(in the rows, 128 means zero)
Rotation paths and how fast each direction turns (degrees each step)
Each turn is a multiple of 5 degrees from 10 to 175, or 0.
Each row of a path follows its step; steps can be skipped.
Rotation 1:
step 0: [136 130 132 134 131 124 126 131 118 130 127 133 131 129 136 134 115 112
 138 137 135 120 127 127 147 133 125 117 108 122 137 122]
step 2: [153 135 124 128 118 135 116 136 125 132 130 131 135 140 119 125 119 138
 123 127 118 115 130 114 131 132 129 119 131 123 134 123]
step 4: [135 134 123 132 127 122 128 139 133 136 138 127 141 127 109 130 133 126
 121 133 143 120 116 129 113 119 120 131 139 119 121 127]
step 5: [111 124 142 119 123 122 122 128 131 127 121 124 133 125 127 121 131 124
 129 144 131 139 147 109 132 129 120 133 135 124 123 124]
step 6: [118 131 125 131 134 131 140 128 133 129 115 120 139 127 113 122 135 117
 146 117 128 112 125 137 131 120 120 135 128 128 136 129]
step 7: [133 124 145 120 146 129 123 141 130 119 115 125 127 135 132 121 133 118
 123 127 136 134 126 124 131 142 130 119 135 142 125 136]
step 8: [127 142 133 125 120 127 129 110 130 121 120 122 120 124 123 134 119 124
 124 111 112 125 123 131 126 128 135 137 144 138 140 125]
step 9: [136 123 123 125 132 148 125 125 125 118 126 128 126 129 138 123 137 144
 131 113 135 140 113 126 125 131 122 124 133 127 113 118]
step 10: [119 122 130 134 125 125 131 116 126 143 142 139 103 124 123 134 129 121
 118 122 133 132 130 130 116 133 121 129 130 138 133 120]
step 11: [122 128 140 126 115 124 130 139 131 115 141 128 125 125 136 134 134 133
 128 118 135 136 126 143 138 114 124 134 121 111 118 127]
[124 126 129 127 126 126 128 129 126 123 130 126 123 131 127 125 126 126
 121 129 125 125 127 123 131 123 127 124 129 126 131 126]
130
[129 124 123 132 135 126 129 124 123 128 125 128 127 132 125 127 133 127
 129 130 130 130 125 129 131 127 127 128 125 129 130 123]
115
[134 124 124 126 126 128 128 124 129 129 129 129 133 129 126 131 128 126
 129 133 130 126 132 124 130 123 129 124 129 126 129 134]
25
Rotation 2:
step 0: [119 132 130 135 132 137 123 114 126 121 140 116 127 128 133 123 125 123
 116 127 137 122 127 127 146 114 130 119 131 122 137 131]
step 1: [128 113 134 127 138 142 137 133 135 131 133 119 139 120 119 118 131 121
 135 132 126 122 123 136 132 118 132 137 125 128 126 140]
step 2: [134 129 137 126 149 119 129 121 126 128 123 126 130 130 129 127 128 134
 123 126 116 128 127 134 128 108 118 129 129 117 114 126]
step 3: [134 127 133 128 129 130 134 128 117 121 141 121 141 138 141 133 145 137
 128 139 125 133 123 135 126 129 128 129 137 116 136 129]
step 4: [139 126 137 144 128 132 116 124 122 119 121 123 128 121 122 128 142 130
 137 125 139 125 108 135 129 128 121 125 125 128 126 129]
step 5: [125 133 131 129 133 129 124 138 130 115 137 124 135 123 121 132 138 125
 134 116 138 141 141 139 125 115 128 129 127 127 122 115]
step 6: [136 130 138 125 131 133 121 126 138 134 126 139 131 119 132 118 137 129
 118 134 131 127 133 140 115 130 128 130 117 114 139 117]
step 7: [130 127 136 117 124 117 130 135 124 118 113 140 141 135 118 128 132 134
 120 133 135 128 118 133 123 121 131 130 129 139 136 124]
step 9: [127 128 131 131 130 143 118 137 136 127 127 135 133 126 119 127 135 137
 132 128 124 140 133 119 113 135 131 137 120 138 131 144]
step 11: [131 130 130 122 121 119 137 127 127 131 135 123 121 127 132 131 127 133
 138 133 130 133 138 123 123 127 138 126 128 136 159 130]
[126 127 125 130 130 127 124 129 122 123 123 130 128 133 131 129 133 129
 130 130 121 126 128 127 128 132 128 131 131 127 126 130]
70
[132 122 126 129 127 129 131 126 130 129 132 128 124 127 126 124 133 127
 131 130 126 124 129 130 124 134 130 129 124 126 132 131]
140
[127 130 125 126 127 126 131 132 124 127 132 125 135 128 125 128 129 132
 127 125 126 130 131 131 126 128 132 130 129 135 130 132]
175
[122 130 128 127 128 128 127 129 132 127 125 128 128 130 123 123 132 125
 121 128 131 123 129 127 127 131 132 128 132 127 127 125]
45
[129 128 121 131 127 128 127 127 131 130 128 131 127 127 127 129 127 126
 127 131 126 128 130 118 128 123 129 131 130 133 133 128]
25
